Each row is where one point has got to under a steady rotation. How many ticks took it there?
The counts run from 0 to 1248.
[-23 -21 -31  32   0 -13   6  -3  44 -35 -25  -3   8  13  11  16 -23  -7
 -14   7   5   2 -36  20  13 -14   3   4 -27  -3 -10  26   2  -7 -50  -5
 -17   3 -26  17 -36 -42 -18   6   6   0  27  10   5   4  12 -29  18 -12] : 869
[  3 -34 -26  16  28  26   6 -12  25 -37 -40   3 -17 -10  25  31 -13 -16
 -18  13  10  10 -26  27  16 -10   8   4  19   4 -29  45  11   7   7 -11
 -21  -9  10  18 -10  -9 -10 -26  -8  10   1 -28  32  -5  17 -27   2 -11] : 1078
[-12 -29 -42  12   9  15  29 -16  18 -25 -26   5   5  -8  26  14 -17 -18
  -6   9  10  -5 -35  29   7   3   6  -9  -4   2 -35  42 -15   9  19 -37
 -12 -13  20  29 -32 -16 -10 -11 -11   3   3  -9  14  -6  44  -5  11  -6] : 1182
[-22 -12 -39  23  -3   2 -14  -3  39 -17 -10  -4  27   3  16  20 -30 -14
  -5   4  20 -31 -26   2 -13  -5 -13  10 -24 -22   8  36  -3  10 -22  -1
  -5   2 -22  31 -36 -38 -23  -5   4   0   1   8   2  -1  29 -41  32 -21] : 314
[ -2   0 -23   5  10  16 -15 -39  49 -31 -28  -7   2   9  20  19 -17   3
 -27  17  14   2 -28  24  -4 -25  17  11   9 -15 -21  30  12   5  10  14
 -19   2  -8   9 -36 -17 -14 -11  -3  16 -32  -8  -6  -6  23 -32  44 -18] : 1222
[-14 -30  -2  21  -9  30  18 -19  16 -40 -23   8 -16  15  15  24 -16  13
 -22 -13   3  22 -12   6  18 -12  -4   4 -11  13 -38  20   4  -6  -8 -33
 -31   0  17   8 -31 -15 -16 -19 -27  17  21 -23  33  18  32 -20   8   9] : 935
[-12 -19 -30   2 -10  40  -6 -28  47 -25 -15   9  -3  10  31  24 -21   1
 -12   5  13  -3 -18  -4 -15 -14  -2  -2  24  -2 -19  16 -14   8  12  -5
  -7   7  21  20 -31  -3 -24 -30 -20  14 -14 -35  21   8  32 -31  34  -1] : 389
[ -5 -23 -15  30  10  26  13   3  18 -35 -36  26  11  11  15  11  -2  -8
 -21 -10   4  -4 -41  16  -6  -9  -5  -9 -21  -2 -13  38   1   1   6 -39
 -29 -16  26  36 -37 -22   1  -6 -11   6  -4  -9  14   8  42  -7  18 -11] : 1067
[-10 -37   9  31 -24  11  15   0  22 -46 -14   6  10   0   3  -2 -13  14
 -14 -15   4  -5 -30  31  18  -8   3  -5 -34   3 -32  14   1 -11 -25 -27
 -55   5   2  -8 -39 -20 -17  -4 -19  13  11 -13  13   4  24  -8  16  -4] : 1037
[-11 -15 -18   8   6 -15  14   6  23 -31 -19   0   5   0  17  17 -46  -6
 -29  12  21 -13 -44  40  18 -15  22  15 -23   0 -19  20  -2  11 -30  -6
 -25  -3 -10  23 -34 -39  -1   8 -22   8  20  -9   5   5  18 -23  24 -12] : 1202
[-15  -9  -4  12   1  11 -30 -19  40 -26 -12 -22   5  12  13  24 -26  -5
  -7   3  28 -12 -19  -2   6 -20  -3  24 -21 -15  -2  27  20   3 -26  16
 -16   8 -36   0 -35 -35 -18 -12 -13  13  10   2   2   4  13 -57  29 -24] : 8
[-30 -23 -23  14 -21  29   3   8  41 -22   9  19  21  10  16  21 -23 -22
   1  -2  14 -40 -35   1 -14 -13  -8  -8  -4 -12   1  17 -16  -5 -14 -17
 -20 -10  -4  15 -42 -30 -12 -13  -1  -3 -10  -5  10   2  28 -32  36 -16] : 288
[-28  -5   3  -3  -9   3   6  -4  18 -31   1   0  -3  17  -1  13 -41   7
 -19   3  17  -7 -34  22  23 -36  16  18 -16 -12 -19  18  10   2 -28  -1
 -38   0 -22 -10 -41 -37  -5  12 -22  14   0  -6  -2   8  21 -31  33 -12] : 1228
[-26 -28 -10  -3 -19  27   7 -25  27 -17  10   5   9  18  16  16 -29 -11
  12  -8  34   3 -13 -11  -3  -7  -7  -5 -20   6 -16   3 -23   1  -6 -32
  -7   3  10  20 -56 -26 -21 -32 -19   8  23 -10   7  20  48 -26  32  -8] : 712
[ -9 -19  -1   3 -10  36 -15 -49  53 -31 -25   0  -1   7  16  26  -4   3
 -12   5  13  11 -15   4  -4 -22   2   3  14  -7 -27  22   4  -9  14   7
 -24   7   0  -5 -36  -5 -25 -31  -7  21 -26 -20   7   0  20 -29  38 -21] : 1247
[ -2 -24 -24   7  30  28  -3 -32  37 -25 -37   2   1   5  34  34  -4 -25
  -5  -2  18  13 -21   0  -4  -7 -11  -4   7   3 -15  36   9   0  15 -13
   0 -12  16  31 -26 -14 -11 -39  -7  10   7 -15  21  11  31 -25  21 -16] : 965
[-24 -26  -6  -8  -3  19  13 -52  30 -25 -14 -17 -12  -1  15  20  -7  -6
   6  11  11  27 -13  20  28  -7  13  -2   0  -3 -55  37  -1  -6  14 -24
 -27   3  -7 -16 -33 -14 -29 -23 -11  13   4  -2  -1 -12  30 -15  29 -17] : 26
[-19  -9 -23   5  -4   5  -4 -39  48 -23 -18 -15  16  -2  14  16 -10  -1
  -5  18  10  -5 -35  24   5 -14  14   7  -6 -20 -31  38  -6   2  12   3
 -29   3 -24  -2 -31 -22 -22  -3   9   6 -21  11 -17 -24  21 -22  46 -30] : 1003
[-26 -13 -10   9  -6  16  19 -40  13 -23 -12 -13   8  17   7  10  -6   7
   2  -3  20  22 -18   9  19  -9  -2  14 -36  -9 -45  36   0   5  16 -35
 -23   6  -3  -5 -37 -33 -14  -3  -9   7  11  14 -13  -2  53 -11  32 -18] : 1014
[-18 -39 -28  29 -24  32 -14  -4  29 -32   3 -10   6  -4  11  20 -26   7
   3  -5  18 -27   1  -5  -1   1 -24  14  -5  -8 -21  27  -6   5 -21 -14
 -14  23  -9  16 -29 -17 -35 -31 -17   7  20 -16  33   5  27 -41   7  -4] : 1163
[-15 -35 -19  14 -11  40   0 -34  18 -18  -4  -6  12  -6  26  11  -9 -12
  12 -18  14 -15  -3   0 -12   3 -15 -16  -8 -10 -28  46  -4   7  17 -43
 -16  -2  17  17 -31  -2 -25 -33 -16   4  -1 -13  13  -5  47 -21  18 -10] : 1158
[ -6 -13 -20 -25  20   5  -5 -18  21 -12  -3 -13  -7  -4  34  20 -51 -16
 -13  12  36 -13 -22  21   4 -12  15   8   2  -9 -13  42   7  14   2  -9
  -7 -11  -4  19 -38 -22  -8 -21 -37  10  11 -21   7  12  28 -39  22 -11] : 109
[ -2 -35 -37  31  18  25   4 -32  31 -32 -42 -11   0  -6  26  26   2  -9
  -2   1   8  11 -13   6   1   6 -16   4 -11   1 -30  50   8   7   7 -27
  -8   4   4  24 -15 -13 -25 -25   3   4  15  -7  27  -5  31 -27   0 -12] : 745
[ -8 -36 -21  -2  14  26  11 -20  28  -8 -14   3  19  -7  35  25 -10 -38
  13   3  33 -10 -29   6 -10   7 -13 -15 -16   2 -15  32 -13   5  18 -30
  -1 -18  11  30 -38 -18 -11 -43 -11  -1  13  -3  11   3  39 -19  26 -24] : 299
[-12 -36  -2  27 -15  30 -10 -31  28 -41 -15 -19  -3 -11   6   6  -5  14
  -9  -6   0  -6  -3  23  14 -10  -5   8  -5 -16 -43  49  18  -5  -6 -16
 -43  15 -17 -17 -23  -3 -30 -16  -8  18 -12 -11  16 -13  22 -27  10 -14] : 474
[  3 -33 -31  22  13  15  28 -18  26 -32 -37   7   2 -10  24  18 -10  -6
 -13   7   9  15 -34  30  13   5   8  -8 -17  12 -43  27 -17   1   8 -34
 -20  -1  19  26 -26 -19 -15 -18  -8   5  13  -8  20  -3  34  -4  14 -11] : 1181
[-10 -16  -7  -7  25  -9   5 -21  26 -22 -13  -7 -15  10  27  27 -37 -19
 -13  15  28  19 -27  18  14 -14  14   0 -17   9 -17  18  10   0 -20 -11
  -1 -13  -9  21 -41 -33 -10 -16 -27  14  39 -10   8  23  23 -32  27 -12] : 547
[-11 -38  24   7   5  43  22 -10  13 -31 -26  11   8   3  13  27   4  -9
  -4 -11  22  12 -31  14  23 -13 -10   7 -21   6 -34  14  -6  -5  16 -32
 -39  -8  11  -4 -32 -23  -4 -25 -19  17   5 -15  22   8  38  -9  28 -14] : 821
[-10 -25 -41  38  13  25 -11 -25  45 -30 -37  -9  16  -1  21  26   5 -16
  -2   2   0  -3 -20  -1  -7  -5 -18   7  -3 -14 -10  53   6   1   4  -7
 -12   3 -10  22 -15 -23 -17 -22  17   4 -12   6  11 -13  22 -35  19 -27] : 310
[ -1 -15 -28  10   3  -1 -20 -41  42 -27 -22 -17   5  -9  24   4 -17  -2
 -21  12   3  -9 -17  33 -15  -7  15  -6  -2 -24 -23  55  19  -2   0  -1
 -19   5 -13   9 -35  -4 -25 -13  -4   9 -18  -5  -7 -19  21 -25  29 -25] : 337
[-19 -38 -26  24 -12   2  25  15  17 -35 -18  10  17 -12  17  16 -31  -6
 -11   8  24 -14 -34  30  16   1   4  11 -31  15 -27   7 -30  -1 -21 -24
 -20   2   3  18 -34 -36 -12  -6 -16  -5  35  -5  22   7  31 -12  11  -4] : 1177
[-11 -36   2   3 -19  12 -23 -38  17 -19   5 -15  -6  -1  18   1 -35   8
  -4 -15  12  -6   7  11  -6  -1  -2 -12 -20  -8 -26  46  23  -6 -20 -24
 -24   6 -13  -2 -47  -8 -30 -26 -33  16  22 -14   9  12  33 -34  13 -10] : 1021
[-18 -20 -52  31   7  20   3 -12  28 -43 -36  -8 -11   1  12  25 -25   1
 -21  12   2  -2 -24  19  17  -8   5  24  13  -4 -36  44  -4  17 -12  -8
 -16  15  -7  17 -10 -23 -23   0  -6   1   5 -11  29  -7  18 -32   5  -6] : 1192
[-23 -11 -27  -8   7  12 -15 -38  25  -7   2 -23  -4  11  28  16 -32 -19
   7   3  22 -14 -11  -9  -8  -3  -6   4  -9 -20 -13  57  21  11  -6 -12
   8  -8 -17  19 -39 -19 -26 -18 -16   7  15   4  -1   2  37 -50  26 -19] : 442
